In the data rows, the value 128 means zero.
Some points:
079 117 104 126 077 116 126 114 121 162 152 181 115 119 197 169 172 083 079 160 060 130 125 144 090 156 105 060 154 137 141 161 086 116 080 138 098 128 149 161 236 084 160 149 115 109 098 096 143 141 102 143 142 103 161 170 125 167 096 130 114 082 109 128
058 134 150 130 178 077 106 176 128 147 120 119 156 135 165 188 137 128 147 123 095 142 135 147 083 143 177 136 135 120 136 179 075 134 130 123 158 127 125 169 149 084 127 131 135 134 104 192 166 122 146 147 092 125 194 111 142 136 135 161 176 107 111 146
148 142 167 127 106 162 093 198 084 171 094 120 098 192 145 138 194 145 112 141 075 076 134 128 124 134 139 154 134 146 138 193 095 156 137 084 136 087 065 182 176 097 164 126 117 118 117 101 117 146 131 133 133 093 144 139 107 144 164 136 139 094 073 167
136 201 142 131 162 124 134 204 109 185 106 125 110 107 181 100 186 103 089 154 055 068 107 116 097 161 142 136 158 107 124 170 149 124 095 080 137 112 119 137 143 052 151 114 147 139 160 157 120 164 089 157 126 120 134 114 150 149 053 195 082 100 113 100
125 096 147 147 119 096 103 236 127 142 183 142 087 168 100 136 127 119 108 144 083 153 141 147 094 114 113 082 195 169 130 163 140 093 177 100 158 104 108 173 174 080 157 150 153 095 145 119 099 186 172 160 123 119 140 189 064 165 137 143 102 115 151 149
125 197 116 102 099 086 101 147 113 122 133 097 084 155 208 172 128 119 127 112 069 135 096 101 131 159 151 073 103 138 154 185 164 095 116 124 087 173 124 116 103 078 121 140 125 153 067 142 103 139 155 131 147 134 106 131 065 145 135 122 119 055 115 123
160 163 087 094 101 166 076 184 106 124 149 100 080 076 137 108 147 138 097 159 120 122 158 119 142 118 125 113 171 121 160 147 140 078 158 178 125 143 144 160 155 134 168 135 121 097 130 115 126 161 172 150 139 120 175 131 128 150 072 134 111 078 181 181
085 101 099 133 107 084 098 224 147 196 127 122 070 171 089 099 159 150 145 112 091 154 149 165 070 142 125 097 158 143 115 153 172 063 133 111 077 124 171 156 169 093 177 099 073 145 123 148 106 166 093 119 136 063 126 144 179 103 082 142 134 091 137 199
158 122 169 136 118 114 128 139 161 165 147 211 147 118 153 137 155 146 149 154 171 094 082 141 067 128 156 139 128 164 137 152 124 119 132 141 063 139 145 154 211 066 163 112 127 086 113 119 115 149 132 139 086 086 167 167 124 117 091 172 126 105 140 104
111 097 166 152 172 134 080 096 108 130 130 021 088 181 179 163 139 133 125 071 144 130 113 137 118 141 135 086 175 115 160 116 137 109 115 137 127 159 118 180 162 098 176 146 168 093 175 094 104 087 152 162 132 103 120 120 113 141 062 154 122 113 093 118
104 164 165 161 128 084 102 159 096 115 112 129 110 148 080 140 138 144 132 115 092 117 100 142 091 169 119 127 137 208 105 123 106 109 118 090 144 125 128 158 172 116 106 136 112 032 126 118 129 153 119 091 084 066 089 215 134 161 063 107 064 130 082 222
095 071 153 084 100 130 050 179 144 132 190 145 104 120 138 164 133 132 152 138 075 099 138 143 049 118 147 128 057 108 125 152 139 090 086 149 156 152 130 162 158 044 162 122 120 136 119 167 145 172 141 113 165 150 138 170 118 149 100 121 118 138 092 162
077 154 108 178 147 111 116 205 116 190 115 181 127 135 149 230 163 148 141 099 077 117 127 147 133 165 121 117 148 114 150 123 158 068 182 145 119 100 098 142 069 074 191 139 138 138 097 126 096 202 107 169 154 095 119 176 120 122 094 080 165 125 161 158
110 144 169 091 101 074 134 119 115 182 175 163 153 174 134 107 099 126 068 123 116 094 120 128 066 185 152 113 123 168 158 143 106 026 123 151 143 099 127 138 206 147 146 123 136 146 091 110 105 103 138 099 165 098 136 203 122 130 140 127 086 113 143 142
082 093 120 089 106 111 086 147 072 137 096 131 161 107 125 092 155 102 087 121 070 156 160 146 122 166 108 135 156 148 176 157 143 109 139 132 137 113 072 091 170 144 228 165 092 157 123 056 117 133 177 129 111 081 117 100 177 117 057 174 147 128 099 158
113 112 150 151 108 138 155 192 084 112 135 138 106 168 133 110 145 073 125 102 057 050 092 188 037 174 115 143 132 165 148 155 119 152 128 188 082 141 117 038 192 063 129 155 093 145 120 106 156 113 096 166 127 132 119 179 120 099 088 130 117 072 130 194
147 165 130 163 149 151 153 190 156 133 161 150 131 165 169 167 168 100 098 113 097 130 096 181 114 103 164 113 086 122 165 144 153 105 123 126 129 165 059 162 145 132 107 174 093 087 124 141 131 154 083 121 180 120 150 121 118 114 121 138 161 069 099 153
079 155 038 111 123 114 133 144 110 131 191 169 107 184 116 087 121 155 136 142 130 104 134 145 110 151 145 145 182 132 152 148 160 159 122 132 142 129 089 217 156 089 157 141 145 136 133 180 122 161 083 129 145 098 148 188 100 121 126 146 163 108 059 151
103 129 097 124 168 138 077 124 079 086 170 137 055 139 177 135 125 131 056 133 126 125 157 102 109 069 104 061 091 188 145 137 100 078 132 172 190 124 141 122 099 088 189 144 146 109 153 147 080 126 153 174 128 052 161 136 117 107 128 140 097 110 073 101
088 133 176 098 075 134 136 181 108 153 142 153 107 148 173 161 145 088 148 153 128 051 087 128 091 128 189 057 172 116 119 158 156 116 111 118 125 134 129 155 141 090 168 145 149 085 149 166 124 161 134 051 124 112 139 130 132 105 130 116 166 135 070 155
089 179 089 175 135 095 124 176 093 150 152 140 103 163 108 183 144 171 090 127 083 147 092 177 166 202 175 095 131 193 147 174 122 051 158 174 143 102 139 162 127 080 158 082 135 117 109 064 078 106 113 148 142 115 142 080 075 120 083 079 125 139 103 143
084 123 176 055 141 127 074 137 056 110 117 135 103 133 166 109 154 125 125 174 090 133 146 172 130 128 138 114 144 152 165 080 131 059 200 141 131 113 072 165 172 088 180 157 094 122 110 084 114 125 122 118 110 102 189 144 118 120 064 155 124 104 101 169
072 162 162 145 121 080 131 235 171 147 146 113 040 167 160 119 073 135 119 168 108 149 137 119 091 090 088 051 089 153 168 137 091 082 118 146 119 121 060 144 151 058 164 092 126 108 094 073 145 173 085 134 181 138 096 161 087 137 083 183 181 168 083 184
158 115 146 105 133 126 098 137 119 134 142 139 128 240 105 128 163 136 126 126 060 141 096 081 093 168 125 137 160 134 139 105 118 144 102 119 124 089 131 162 150 061 140 148 136 114 155 123 139 129 119 126 146 141 165 157 100 084 108 116 130 077 130 174
046 123 082 162 105 106 134 189 093 189 106 106 140 172 149 230 164 143 123 113 130 153 100 111 203 118 140 126 160 181 115 143 097 083 166 152 136 139 104 117 066 069 172 143 183 096 120 107 095 138 075 188 159 184 124 188 131 108 084 162 117 115 108 133
126 147 178 118 118 137 096 183 112 198 116 146 078 130 090 153 117 087 117 143 126 178 150 121 062 164 094 138 190 169 207 138 128 100 140 098 164 123 131 148 149 092 136 124 104 100 077 122 056 131 126 209 125 119 142 160 167 156 093 145 120 099 103 142
129 134 118 094 172 174 104 135 086 127 145 104 106 128 144 141 135 170 121 131 117 123 174 184 080 104 122 066 162 183 098 121 136 135 128 121 088 106 097 166 109 145 169 143 115 113 146 165 126 078 116 179 167 101 103 117 092 119 069 121 105 119 107 101
123 142 155 170 132 119 091 140 098 189 124 133 091 184 100 120 150 142 101 196 076 079 124 182 108 140 137 139 151 124 106 155 114 117 093 116 125 169 115 128 166 069 138 176 193 130 085 128 100 156 148 138 113 145 119 135 144 124 113 133 132 081 118 160
125 129 110 149 164 096 160 159 069 180 156 147 103 169 097 209 158 099 120 109 134 134 136 159 175 162 099 097 175 127 138 167 099 099 156 137 136 114 137 120 101 069 192 073 054 145 101 130 100 109 149 142 160 172 141 156 049 102 055 133 117 126 128 178
075 127 144 089 091 142 093 137 050 122 143 119 078 126 144 119 154 139 100 142 147 178 157 118 087 089 163 095 130 136 130 124 106 044 121 169 163 092 093 102 160 124 138 172 147 162 160 102 077 167 129 151 117 095 109 121 079 168 060 128 134 096 096 131
108 145 102 096 146 143 121 124 085 142 116 148 099 147 110 176 159 127 104 143 083 107 117 114 110 115 117 125 197 179 111 103 159 078 158 103 086 109 131 157 198 112 131 069 163 133 116 114 045 182 201 170 170 110 110 127 136 090 110 215 126 070 124 162
127 103 139 155 080 117 109 166 052 128 177 169 102 099 175 129 120 155 070 158 121 191 102 142 129 113 115 097 142 102 132 102 143 077 155 129 132 095 056 138 138 119 156 054 131 077 109 120 113 113 131 203 104 141 137 147 163 117 088 129 117 078 078 166
120 071 120 131 182 120 125 121 110 179 101 072 135 123 137 117 161 151 071 092 027 105 135 155 095 119 166 085 145 192 103 138 155 100 095 163 111 133 118 126 115 101 171 162 112 118 107 103 066 122 107 133 138 170 192 140 072 183 061 129 168 077 030 164
139 135 124 080 126 092 119 182 096 167 085 146 076 165 076 144 118 090 092 150 127 147 099 120 126 170 095 133 140 164 138 140 165 060 122 151 098 098 084 156 149 101 197 139 155 080 102 133 134 140 150 168 129 083 126 118 123 151 066 123 101 022 137 149
100 156 139 171 160 124 100 117 152 123 137 095 141 120 077 107 178 095 149 150 150 139 103 171 132 163 103 099 167 119 137 200 084 022 137 141 110 067 119 168 088 050 164 093 118 129 121 080 120 147 098 142 146 124 159 113 043 080 174 155 060 098 117 148
109 107 159 108 147 127 134 183 058 152 143 144 094 126 154 131 152 139 117 113 076 090 122 136 071 138 095 103 122 114 154 219 156 064 100 168 121 126 154 193 128 065 149 175 140 121 097 136 162 139 105 089 119 127 120 174 140 099 096 144 205 055 091 121
119 173 097 096 091 084 090 200 091 125 138 172 093 149 179 145 168 129 146 115 091 117 139 210 052 118 134 128 140 154 124 163 094 110 083 117 146 133 100 170 143 095 114 153 198 057 162 133 076 118 093 102 202 077 135 199 079 130 119 143 156 122 095 161
063 107 125 146 110 115 126 142 134 113 124 150 101 143 081 132 212 129 112 105 180 124 182 180 128 178 144 019 144 179 163 124 131 104 144 131 138 109 115 155 146 095 129 101 114 124 094 110 112 093 140 118 100 140 105 163 109 113 132 132 114 141 140 083
091 127 153 095 059 112 134 167 130 151 220 125 118 149 116 096 196 101 135 116 064 082 069 168 092 149 118 119 129 163 161 125 125 080 059 123 119 086 144 116 149 117 167 133 114 125 076 049 087 117 153 170 116 093 149 198 143 145 089 175 143 100 088 131
155 130 121 079 147 130 096 176 095 149 112 113 121 194 139 103 179 124 109 157 111 144 075 152 086 192 145 129 128 149 106 132 134 107 140 097 158 169 174 149 167 093 185 123 127 086 149 141 153 135 138 155 143 111 096 179 072 105 140 143 187 114 098 136
150 146 124 110 136 115 086 165 070 057 121 087 176 147 127 138 122 129 094 155 162 095 171 139 109 115 123 090 141 123 123 124 189 084 106 140 140 097 147 161 127 067 154 138 133 132 144 094 098 119 112 144 171 086 147 106 083 103 090 144 135 072 151 158
Along one direction, these points spread out more than along any other. Where along it does each point below lie, from 0 to 99? 50 is the average, and the first point above lies past it. One standard deviation of the points above along it is 16.
125 197 116 102 099 086 101 147 113 122 133 097 084 155 208 172 128 119 127 112 069 135 096 101 131 159 151 073 103 138 154 185 164 095 116 124 087 173 124 116 103 078 121 140 125 153 067 142 103 139 155 131 147 134 106 131 065 145 135 122 119 055 115 123 49
108 145 102 096 146 143 121 124 085 142 116 148 099 147 110 176 159 127 104 143 083 107 117 114 110 115 117 125 197 179 111 103 159 078 158 103 086 109 131 157 198 112 131 069 163 133 116 114 045 182 201 170 170 110 110 127 136 090 110 215 126 070 124 162 39
085 101 099 133 107 084 098 224 147 196 127 122 070 171 089 099 159 150 145 112 091 154 149 165 070 142 125 097 158 143 115 153 172 063 133 111 077 124 171 156 169 093 177 099 073 145 123 148 106 166 093 119 136 063 126 144 179 103 082 142 134 091 137 199 58
100 156 139 171 160 124 100 117 152 123 137 095 141 120 077 107 178 095 149 150 150 139 103 171 132 163 103 099 167 119 137 200 084 022 137 141 110 067 119 168 088 050 164 093 118 129 121 080 120 147 098 142 146 124 159 113 043 080 174 155 060 098 117 148 28
129 134 118 094 172 174 104 135 086 127 145 104 106 128 144 141 135 170 121 131 117 123 174 184 080 104 122 066 162 183 098 121 136 135 128 121 088 106 097 166 109 145 169 143 115 113 146 165 126 078 116 179 167 101 103 117 092 119 069 121 105 119 107 101 35
082 093 120 089 106 111 086 147 072 137 096 131 161 107 125 092 155 102 087 121 070 156 160 146 122 166 108 135 156 148 176 157 143 109 139 132 137 113 072 091 170 144 228 165 092 157 123 056 117 133 177 129 111 081 117 100 177 117 057 174 147 128 099 158 41
158 115 146 105 133 126 098 137 119 134 142 139 128 240 105 128 163 136 126 126 060 141 096 081 093 168 125 137 160 134 139 105 118 144 102 119 124 089 131 162 150 061 140 148 136 114 155 123 139 129 119 126 146 141 165 157 100 084 108 116 130 077 130 174 62
111 097 166 152 172 134 080 096 108 130 130 021 088 181 179 163 139 133 125 071 144 130 113 137 118 141 135 086 175 115 160 116 137 109 115 137 127 159 118 180 162 098 176 146 168 093 175 094 104 087 152 162 132 103 120 120 113 141 062 154 122 113 093 118 35
160 163 087 094 101 166 076 184 106 124 149 100 080 076 137 108 147 138 097 159 120 122 158 119 142 118 125 113 171 121 160 147 140 078 158 178 125 143 144 160 155 134 168 135 121 097 130 115 126 161 172 150 139 120 175 131 128 150 072 134 111 078 181 181 38
079 155 038 111 123 114 133 144 110 131 191 169 107 184 116 087 121 155 136 142 130 104 134 145 110 151 145 145 182 132 152 148 160 159 122 132 142 129 089 217 156 089 157 141 145 136 133 180 122 161 083 129 145 098 148 188 100 121 126 146 163 108 059 151 63
139 135 124 080 126 092 119 182 096 167 085 146 076 165 076 144 118 090 092 150 127 147 099 120 126 170 095 133 140 164 138 140 165 060 122 151 098 098 084 156 149 101 197 139 155 080 102 133 134 140 150 168 129 083 126 118 123 151 066 123 101 022 137 149 41
148 142 167 127 106 162 093 198 084 171 094 120 098 192 145 138 194 145 112 141 075 076 134 128 124 134 139 154 134 146 138 193 095 156 137 084 136 087 065 182 176 097 164 126 117 118 117 101 117 146 131 133 133 093 144 139 107 144 164 136 139 094 073 167 64
109 107 159 108 147 127 134 183 058 152 143 144 094 126 154 131 152 139 117 113 076 090 122 136 071 138 095 103 122 114 154 219 156 064 100 168 121 126 154 193 128 065 149 175 140 121 097 136 162 139 105 089 119 127 120 174 140 099 096 144 205 055 091 121 69
